In the data rows, the value 128 means zero.
Here are some numbered points:
vec![123, 100, 135, 131, 145, 121, 134, 133, 101, 137, 137, 106, 96, 134, 130, 140, 125, 125, 135, 130, 128, 126, 98,
     103] 0
vec![108, 100, 107, 105, 136, 140, 168, 118, 114, 164, 143, 92, 81, 132, 121, 137, 96, 129, 168, 147, 152, 108, 99,
     91] 1
vec![104, 97, 116, 129, 118, 144, 187, 113, 133, 138, 168, 87, 69, 138, 110, 128, 116, 111, 180, 146, 133, 123, 122,
     187] 2
vec![131, 111, 166, 155, 160, 81, 78, 157, 111, 96, 124, 134, 255, 134, 153, 177, 143, 102, 79, 122, 101, 146, 255,
     112] 3
vec![143, 106, 121, 129, 133, 133, 124, 127, 94, 139, 134, 99, 110, 134, 134, 126, 120, 138, 117, 127, 140, 121, 88,
     102] 4
vec![115, 107, 112, 111, 104, 255, 34, 0, 109, 172, 121, 110, 186, 136, 133, 0, 98, 0, 163, 145, 156, 55, 255,
     28] 5
vec![127, 94, 135, 145, 151, 164, 104, 103, 111, 113, 131, 121, 255, 133, 134, 181, 139, 132, 124, 119, 125, 138, 255,
     90] 6
vec![130, 99, 129, 119, 140, 126, 127, 131, 107, 135, 133, 112, 103, 129, 137, 144, 121, 132, 134, 133, 133, 125, 95,
     99] 7
vec![141, 108, 150, 154, 132, 112, 89, 138, 117, 77, 142, 121, 128, 124, 128, 156, 161, 117, 90, 111, 95, 147, 105,
     175] 8
vec![135, 151, 118, 118, 90, 142, 127, 120, 142, 133, 140, 125, 118, 130, 122, 136, 123, 190, 128, 119, 136, 124, 99,
     161] 9
vec![141, 127, 144, 126, 125, 119, 93, 136, 111, 124, 130, 116, 124, 136, 137, 144, 131, 128, 92, 122, 128, 130, 93,
     139] 10
vec![122, 82, 129, 135, 150, 130, 129, 122, 101, 125, 147, 99, 100, 128, 126, 143, 128, 122, 139, 125, 124, 130, 101,
     111] 11
vec![135, 109, 132, 125, 153, 133, 110, 121, 104, 133, 111, 134, 96, 128, 135, 105, 131, 70, 123, 129, 125, 121, 92,
     143] 12
vec![140, 133, 152, 150, 113, 108, 91, 135, 129, 94, 145, 122, 140, 126, 129, 141, 158, 141, 87, 108, 102, 145, 111,
     166] 13
vec![141, 103, 159, 109, 128, 124, 100, 139, 99, 137, 154, 91, 136, 143, 135, 103, 126, 156, 104, 127, 135, 120, 87,
     169] 14
New points follow, each followed by the numbers of its five nearest points above, nearest first.
vec![134, 127, 140, 122, 129, 125, 117, 132, 118, 133, 134, 118, 113, 135, 134, 135, 121, 124, 109, 125, 132, 122, 98,
     131] 10 7 4 0 11
vec![102, 255, 121, 120, 4, 143, 191, 119, 255, 158, 152, 178, 127, 127, 122, 119, 105, 255, 171, 157, 141, 129, 158,
     166] 9 2 13 1 10
vec![109, 108, 113, 115, 129, 147, 172, 117, 122, 158, 152, 93, 78, 131, 116, 139, 107, 123, 167, 153, 143, 107, 105,
     85] 1 0 7 11 4
vec![152, 107, 151, 130, 132, 122, 84, 140, 103, 102, 140, 114, 137, 132, 145, 145, 135, 124, 84, 117, 124, 136, 90,
     160] 10 8 13 14 4
vec![131, 83, 137, 149, 157, 149, 115, 111, 105, 114, 111, 133, 255, 130, 133, 153, 141, 145, 116, 122, 111, 143, 255,
     90] 6 3 13 11 10
vec![119, 155, 126, 112, 86, 135, 144, 122, 148, 153, 156, 107, 101, 131, 133, 145, 110, 149, 149, 142, 140, 112, 109,
     126] 9 7 1 0 4
vec![127, 255, 134, 121, 0, 124, 115, 134, 255, 124, 135, 255, 114, 130, 133, 145, 137, 130, 121, 127, 120, 126, 179,
     56] 9 13 10 7 0
vec![127, 154, 118, 99, 95, 146, 137, 129, 148, 150, 135, 125, 104, 130, 128, 130, 108, 143, 139, 138, 152, 106, 97,
     182] 9 10 14 7 2
vec![113, 79, 127, 145, 142, 120, 146, 125, 99, 109, 161, 80, 93, 130, 110, 140, 144, 106, 142, 130, 116, 137, 109,
     158] 11 0 7 2 4
vec![118, 102, 113, 154, 148, 106, 164, 132, 121, 110, 162, 92, 91, 110, 111, 75, 135, 107, 148, 133, 112, 143, 121,
     215] 2 11 12 0 14
vec![113, 70, 120, 132, 227, 133, 245, 128, 99, 140, 164, 81, 133, 133, 112, 34, 126, 255, 160, 137, 133, 200, 195,
     155] 2 11 0 1 14
vec![116, 255, 108, 101, 6, 146, 195, 122, 255, 168, 145, 177, 99, 128, 110, 141, 104, 193, 164, 136, 146, 135, 160,
     175] 9 2 1 13 10
